The same turns and mirrors carry the whole set onto itself and the rows of a family onto each other. Which other rows belong to the same family as each row named below? List them in the order they appear above.
These 40 rows form 5 families of 8 rows each.
Z34: [-32   9 -17  -5 -13  21  -8  -9]
Z638: [-37  13 -22   0  -6   7  -1  -8]
Z244: [  1  12  12  -9 -31   0 -29 -12]
Z104: [ -2  -3 -19   9  31  -2  14  -3]
Z99: [ -5   3 -13  24   8   1 -37   6]
Z342: [ -8  -3  -5  23  12   2 -32  13]
Z272: [  8   1   9 -16  -8  -1  23 -25]
Z738: [ 33   0  11  -1  14 -15 -16  -7]
Z183: [-15 -10 -17   6  27  -8  15 -12]
Z356: [  6  12  -3 -22 -11  -4  19 -28]
Z53: [ 35  -5  14   0   6  -8 -13  -9]
Z164: [  0   8   6  -6 -36   7 -25  -3]
Z395: [ 35  -6   7   4   7 -10 -11   2]
Z730: [ -1  -3 -20  19   8  -2 -38   5]
Z528: [  5  11  10  -8 -30   9 -27 -10]
Z717: [ 19   5 -36  17 -13   5  -3 -10]
Z330: [-32  16 -16   3 -13  13   3 -12]
Z924: [  5   5   5 -23  -7  -3  23 -21]
Z392: [-34   8 -20   2 -13  13   1  -9]
Z293: [ -1  10   7 -12 -28   1 -33   0]
Z823: [ 21   6 -31   7 -21  -3   1   0]
Z384: [ -6  -3 -18   9  31 -11  14  -5]
Z543: [-22   4  27   1  13  -5 -21 -11]
Z714: [ 13  18   9  -7 -26   6 -28  -4]
Z753: [-19   4  27 -17  13  -8 -12  -6]
Z5: [ -1  -1 -15  12  28  -4  19 -15]
Z302: [-22   5  27  -6  16   0 -15  -7]
Z263: [-22   3  24  -6  21   1 -14 -15]
Z902: [  0  12  12 -19  -8  -1  24 -20]
Z732: [  6   9  12 -16 -15  -9  19 -21]
Z233: [ -1   0 -13   7  36  -9  11 -12]
Z973: [-10   8 -18  16   9   1 -37   8]
Z662: [-36  14 -16  -4  -8   8  -3 -19]
Z482: [ 17  16 -35   3 -18   5   1  -2]
Z205: [ 31  -9   9  -2  12 -15 -18  -4]
Z485: [ 21   5 -36   5 -15  -3   0  -7]
Z435: [-18  -8  27  -4  17  -7 -16 -13]
Z974: [ 30  -1   8   5  13 -23  -6  -7]
Z258: [ -6  -1 -20  16  15   8 -34   6]
Z147: [ 21   5 -35   0 -12   3   6  -5]

Same family as Z147: Z638, Z53, Z164, Z730, Z543, Z902, Z233
Same family as Z395: Z293, Z5, Z732, Z662, Z482, Z435, Z258
Same family as Z104: Z244, Z272, Z330, Z823, Z263, Z973, Z205
Same family as Z485: Z99, Z738, Z528, Z924, Z392, Z384, Z302

The same turns and mirrors carry the whole set onto itself and the rows of a family onto each other. Which other rows belong to the same family as each row named below? List them in the order they appear above.
These 25 rows form 5 families of 5 rows each.
Z827: [-17 -20   5  -2  -7 -34   1 -17   7]
Z327: [-16   4  21  -7  -1 -13  36  -2  15]
Z610: [-15  22  17 -11   5   3  31   4   1]
Z95: [-5 15 16  3  1 -7 27 26  1]
Z177: [-23   3   5   4 -13 -25  23  -6  18]
Z866: [16 26 17 -7  6 12 12 24 10]
Z333: [ 20  21   7 -16  21  27   5   3   1]
Z190: [  9 -17 -10   4   5 -13 -34 -13   1]
Z69: [  0 -26 -12   4   7  -3 -22 -21  -7]
Z268: [ -1  18  13 -10  -2 -20  35  -3  18]
Z571: [-10  24  17  -7  14   3  21  14  15]
Z515: [-21  -5   3   0 -15 -30  21  -6   0]
Z491: [ -3  -5  -3  -7 -13 -35  23   1  18]
Z644: [ 19  -1  -1  -1  12  22 -23  12  -7]
Z551: [ 32  -8 -13  -7  12   8 -23  -6  -1]
Z473: [13 22 17  0 16 21 22  9 15]
Z783: [  9 -23 -16   4 -11 -27 -13 -15  -1]
Z369: [ 26  11  -5   6  16  19 -22   3   6]
Z975: [ 16  -5  -6  -9  14  18 -23 -26  -4]
Z195: [-14 -15  -6  -4  -2 -29  14 -32   7]
Z756: [ 10 -16 -15 -12  -4 -21  -8 -30  13]
Z518: [20 11 12 -8 30 23 -7  9  5]
Z672: [ 26 -18  -3   3  12   5 -28 -15   2]
Z765: [  6  15  14   1  20  29  -2   9 -13]
Z207: [  1 -23  -5  10 -13 -26 -10 -23  10]

Same family as Z610: Z333, Z515, Z551, Z783
Same family as Z207: Z177, Z571, Z518, Z672
Same family as Z756: Z95, Z491, Z975, Z765
Same family as Z644: Z866, Z69, Z268, Z195

The same turns and mirrors carry the whole set onto itself and the rows of a family onto each other. Which other rows belong to the same family as each row named below? List them in the order they appear above.
These 15 rows form 5 families of 3 rows each.
Z903: [ -3  -3 -13  11 -15 -15  -2 -16  21 -43  -5 -10  15  -5   1  15  -5  32
  -1  -9 -21  -8  31  10  -1   3 -24]
Z232: [ 13  27  28 -23  -4  11  23   9  -1 -26 -32  15 -19 -15  10 -27  12 -10
 -28  16   3  -4   6  -3  20  15   0]
Z160: [ 12  33  29 -25  10  17  14   6   7 -11 -34   2  -4 -21  -9 -26   3 -16
 -21  13  -8   0  -4   6  24  14  -5]
Z42: [ 10  32  34 -24  -4  18  11   6   4 -17 -26   5  -4 -15   6 -35   9 -19
 -15   4   0   6   9   8  17  20   8]
Z936: [-20  -5   2  11  14  14   4 -29  -5   9 -13 -31 -61  26   1  -1  12 -18
 -15  18  -3   6  24  -1  18 -25 -17]
Z412: [-10 -10 -16  16 -30  -3  23 -31  20 -49  -7  10   3  -4   1  14 -10  19
  -9  -5   2  -3  28   1  -7  -2 -24]
Z888: [  0  -9 -18  17 -27 -18   3 -19  27 -38  -6  -7  16   2  -5   1  -5  19
   4 -12  -7  -1  34  15   3   1 -32]
Z692: [ 13  30  37 -21   8  22   4   4  -2 -19 -32   6 -11 -21   5 -22  14 -12
 -18   5 -19   1   4   0  18  24   6]
Z194: [-16 -10   1   7  24  25  -1 -39   1  11 -12 -40 -43  20 -12   8  14 -24
 -11   7  -3  11  14  11  10 -19 -30]
Z670: [ -8 -21   6  15  12  26   1 -21   2  12  -6 -19 -55  32  -8   3   4 -17
 -16   6  -9  24  17   1   9 -20 -22]
Z331: [-17  -4   2  14  14  18  -2 -43   0  11 -11 -38 -47  21  -9  -5  12 -31
  -2   3  -8  16  28   2  19 -16 -13]
Z719: [-10  -1 -15   9 -19 -12  12 -26  20 -39 -11  -8  23  -7  -9  14 -13  24
  -3  -2  -6 -14  26  16   0  -3 -33]
Z531: [  1 -13 -18  18 -23 -19  16 -14  14 -39  -5   4   3   9   1  13 -11  30
  -8   4  -7 -10  37   7   5  -3 -35]
Z431: [  1  32  25 -15  -8  11  17  16  15 -16 -33   9 -21 -19  -2 -36  -3  -8
 -25  13  -7   3   1 -10  24  -2   9]
Z549: [-18  -4   0   8  19  17 -11 -41  -1   5 -13 -40 -54  15  -5  11  20 -20
  -4  -2 -19   8  21   0  11 -16 -17]

Same family as Z331: Z42, Z888
Same family as Z719: Z160, Z194
Same family as Z531: Z232, Z936

The same turns and mirrors carry the whole set onto itself and the rows of a family onto each other. Which other rows belong to the same family as each row named below? List them in the order they appear above.
These 18 rows form 3 families of 6 rows each.
Z963: [ 12  -5 -15  20  50  -2   6  38  15  42 -15  -5  29  -2 -30   1]
Z915: [-20   9 -38  -7  13  30 -16  -2  10  -7 -11 -19 -12  -1 -11   2]
Z246: [ 13 -10 -14  11  47  11   6  40  31  30 -13  -4  33   6 -33   4]
Z458: [ 18  19 -11   4  37 -16   7  33  -7  44   2  29  27   2 -22  10]
Z592: [ 33  24  -5   7  25  15  -2  27  18  23 -12   1  32 -19   7  16]
Z745: [-27  10 -45   7  21   3 -11  24  -3   2  13  -2 -16  32 -32  -3]
Z887: [-11  27 -28 -24   6   0 -21   2 -11   5  10  -5 -13   7   1  21]
Z404: [ 32  12 -12  15  34   4 -13  27  24  18 -19   3  37 -17   0  14]
Z640: [ -8  32 -30  -7   4  -6 -22   6 -12   3  15  -8 -18  10   2   7]
Z993: [-15  25 -36  -8  13  -7 -18   1 -18  13  12 -14 -22  12  -1  18]
Z236: [-23   6 -39  -4  12  36 -12  18   6 -11 -10 -28   0   4 -12   5]
Z436: [-26   4 -44   3  25   4   4  18  -9   8  17  -6 -15  37 -31  16]
Z848: [ 29  24 -14  11  39  -5   9  19   2  41  -4  34  19  -7 -17   9]
Z509: [ 12  -5 -17  18  54  12   7  40  16  31 -17  -2  31  -5 -40  11]
Z354: [ 31  15  -5   6  36  10  -5  22  15  18 -14  -2  35 -31   0  24]
Z938: [-22   5 -33   1  13  31 -21  13  17  -9  -1 -27 -10   1  -6  -6]
Z287: [ 28  22 -13   6  41 -15  11  21  -5  36  -1  25  23  -5 -28  22]
Z675: [-27   3 -52  10  20   5  -9  19  -8  -6   5  -5  -8  29 -27   9]

Same family as Z938: Z745, Z640, Z509, Z354, Z287
Same family as Z963: Z915, Z404, Z993, Z848, Z675

The same turns and mirrors carry the whole set onto itself and the rows of a family onto each other. Which other rows belong to the same family as each row named below? List them in the order they appear above.
These 40 rows form 5 families of 8 rows each.
Z360: [ 19 -17   1   5 -24  -7  -8 -43  -7 -38   8 -25  -9  17   6 -19  17 -18
  11  -5]
Z70: [ 27 -26 -27   3 -19 -25  -1 -33  -1 -16  -2 -17   1   7  -5 -29   8 -23
   5   2]
Z770: [ 32 -20  -7  16   6  -5  21  -2 -39   9  22  -2  19  -1  -5   1  29 -10
  10  -6]
Z497: [  5  28   9  10  11 -23   8 -26   2 -28   8 -14   9  37 -45  -8 -19  22
  21   9]
Z417: [ 15  -7  -7  18 -11 -10   9 -28 -48 -21  13 -38  17 -10  -4  -4  -8   5
  32 -32]
Z96: [ -6 -10  38  10  -5 -16   1 -16  -3  -2  31  -6 -12   9  -7   0 -21 -16
 -10  12]
Z633: [ 21 -17  -7  12 -11  -3   8  -8 -29  -7  30  21  21 -10 -21 -10  18 -22
  22 -17]
Z707: [ 33 -10 -26   9  36  -9  15  -9 -20 -14  -3 -21 -23  -4  -5 -30  11  17
  20 -13]
Z362: [ 16  21  14  22  14 -17  33   3   0 -31   3 -22 -18 -22 -11  10  -8  33
   9  13]
Z255: [  9  -5  47   1   5 -14  11 -14  -3   4  16  12  -1  -6 -18  13  -3  -7
 -13  13]
Z669: [  5 -10  41   3  23 -31  32 -40  -8  -7  22   1  -5   6 -23   0  -6  -5
   1   9]
Z151: [ 25   8  -3  10 -15 -17  21 -19   7 -17   6   4  24  13  -8  -8 -23  20
 -30   6]
Z138: [  9  32  28  28  19 -21  10 -14   1 -31  20  -7  27  32 -28 -20 -10   9
  16   5]
Z437: [ 11  -1  -6  15 -31 -19   2 -17 -35 -16  18 -25  -6  15 -13  15  10   5
  47 -18]
Z240: [ 25  -8 -24  12  -7   7   0  11 -19   3  17  15   7   5 -25  -1  20   3
  27 -16]
Z949: [ 22 -23 -14   6  32   7  -1  -3 -20  -5 -13 -27  -6 -16 -17 -29   8   1
  19 -12]
Z204: [ 33  23  -1  -2 -18 -24  16 -16  15 -26   5   3  29   5  -4  -4  -8  14
   1  29]
Z984: [ 20 -28  -2   8   1 -20  -5 -48   3 -10 -16 -14   2  -4 -17 -28   6 -20
  12 -15]
Z553: [ 12  21  20  24  -3 -26  19  23  -9 -17   0 -15 -10 -11  -1  15 -16  14
  23  18]
Z621: [ 21 -16  -6  26  -2  -9   0 -41  -9 -19 -17 -23   3 -13  14 -20  10 -11
   2 -26]
Z113: [ 45  16   3  15   0 -14  20   3  15 -17   6   7  33  10 -12  -4 -15  13
  -7   1]
Z684: [ 18  -2 -18  14  11  -3  -4  -9 -43  22  19  -7  20  -4 -13  -5  15  -3
   9 -21]
Z224: [ -7  21  21  18   1 -12  15   7  -3 -36   7   2 -13 -19   1  -2  -2  16
  23  31]
Z79: [ 23   7 -24   2  29 -11  -6  -5 -30 -11  -9 -24   4  -3 -22 -40  16   7
  25   5]
Z209: [ 25 -21 -17  12  -8  -5   0 -47 -15 -14 -11  -7 -11   5   0 -20 -15 -19
  -3 -23]
Z561: [ 12  21  18  15  31  -5   6 -18  -1 -36  22 -21  -1  30 -30 -25 -27  17
   1  -7]
Z695: [ 22  20 -14  14  -6 -12  28  -7 -15 -20  -9  17  20  -5  -8  -5 -30  11
 -17  24]
Z794: [ 23   9 -26  15  26  -3   2  -2 -26 -33  13 -20 -17 -11 -15 -29  25  -2
  30   4]
Z868: [  1  -1  -9  29 -10 -25   4 -21 -39 -31  -7 -17  -8  14 -25 -13  -3  -2
  50 -26]
Z905: [ 18  24  23   6  29 -13  24 -27 -28 -30 -10  -8  20  27 -33 -18 -17   4
  -1  16]
Z123: [-17 -11  31  11  -2  -8   9 -18   9  -5  27  19   1  10 -31  -2 -11  -4
   6  13]
Z396: [  1  -4  31   3  11 -21   8 -11  12  -6  48  -1  -1   4 -19 -17 -19  -1
  13  18]
Z413: [ -2  27   9  26   1 -30   3   5  14 -14   8  -5 -19 -12  -3  -1 -20   6
  19  27]
Z643: [ 25  14   8  19 -17 -18  15   1  17 -29  -3  -2  34   5 -16  -7 -33   4
  12  25]
Z108: [ -8  -4   0  37 -11 -16  11 -34 -35 -31   9 -22  -2 -21 -17  -5  -1   0
  41 -25]
Z32: [  9   0   1  31  -6   1  11 -23 -60 -28   1 -27  -2   2 -16   7  -5 -13
  30 -19]
Z25: [ 24  -6 -18  10  19  20  -7  -3  -5 -39  -4  -7 -15   6 -19 -34  22  -1
  17  -5]
Z56: [ 16  -6 -24  16 -14  -6  10  -5 -41   1  30   3  32 -20  -6 -11  14  -4
  13  -2]
Z225: [ -1  25  28   8  18 -11   6 -13 -30 -26   3 -16  -3  26 -35 -14 -31  22
   7   1]
Z609: [ -1   9   3  22   9 -28  37 -12 -11 -12  14   2 -25 -25  -5  11 -22  21
  10  13]

Same family as Z905: Z360, Z669, Z437, Z240, Z695, Z25, Z609
Same family as Z949: Z417, Z138, Z621, Z684, Z396, Z413, Z643
Same family as Z56: Z96, Z984, Z553, Z113, Z79, Z561, Z108

The same turns and mirrors carry the whole set onto itself and the rows of a family onto each other. Which other rows belong to the same family as each row named below? List them in the order they appear above.
These 30 rows form 6 families of 5 rows each.
Z671: [-11   3 -24  -2 -13  12 -32  -1 -19]
Z590: [36  3  7 -1  5 -6  3 11 23]
Z414: [-24  13  17   0   7  12 -20   3 -19]
Z397: [ 36  15   4  25  -3   3 -15  -1   6]
Z710: [ 21  -1 -31  13 -16  21  -7 -16 -16]
Z443: [ -2  -8 -15 -24 -12  -7   4  15  22]
Z873: [  6   3  -9   8 -26  -8  -2   5  26]
Z425: [-16   7  27 -11   7  -1   4  13  12]
Z972: [ -1  10 -15  22 -28   1 -25  -6   3]
Z853: [ 27   0 -25  17 -20   9   7 -14   5]
Z259: [-13  16  28   8  -2  -3  -2   4  12]
Z308: [-23   0  -8 -13  28  16  -9  -6 -14]
Z542: [-16  -4   0 -21  26   4  10   3  15]
Z754: [ 32  21   2  18  -2  -3   3 -25 -14]
Z552: [-12  -8 -23 -28  -4   7 -15  12  -8]
Z863: [ 22  13  -6  17   5  16 -34  -3 -23]
Z68: [ 26  -7  -3 -27  19   3   0  18   3]
Z198: [ 27  -9 -23  -5 -15   5  20  -4  13]
Z442: [ 27   3  -2 -25  15  -4  22  -6  -7]
Z722: [ 22  16  -7   2   9   9  -8 -23 -37]
Z173: [ 19 -15 -31 -22  -3  13  13  -1  -2]
Z856: [-23   6  19 -19  13   7  -8  11  -7]
Z652: [ 19   1 -11 -18  21  16 -25  12 -25]
Z121: [ 14 -10 -36 -11  -3  22  -4  -8 -22]
Z758: [ 35  12   5   0   2 -10  20 -14   2]
Z406: [-18  20  24  15  -3   5 -16  -2  -4]
Z697: [ -7  16   5  32   3   1  -5 -18  15]
Z908: [ 20   6  -8 -26  19   6   4 -10 -33]
Z663: [-19  11  -4  19  14  14 -20 -18 -15]
Z570: [-6  5  7  7 13 -6 14 -6 32]

Same family as Z442: Z754, Z722, Z758, Z908
Same family as Z443: Z671, Z873, Z972, Z552
Same family as Z710: Z853, Z198, Z173, Z121
Same family as Z652: Z590, Z397, Z863, Z68
Same family as Z259: Z414, Z425, Z856, Z406

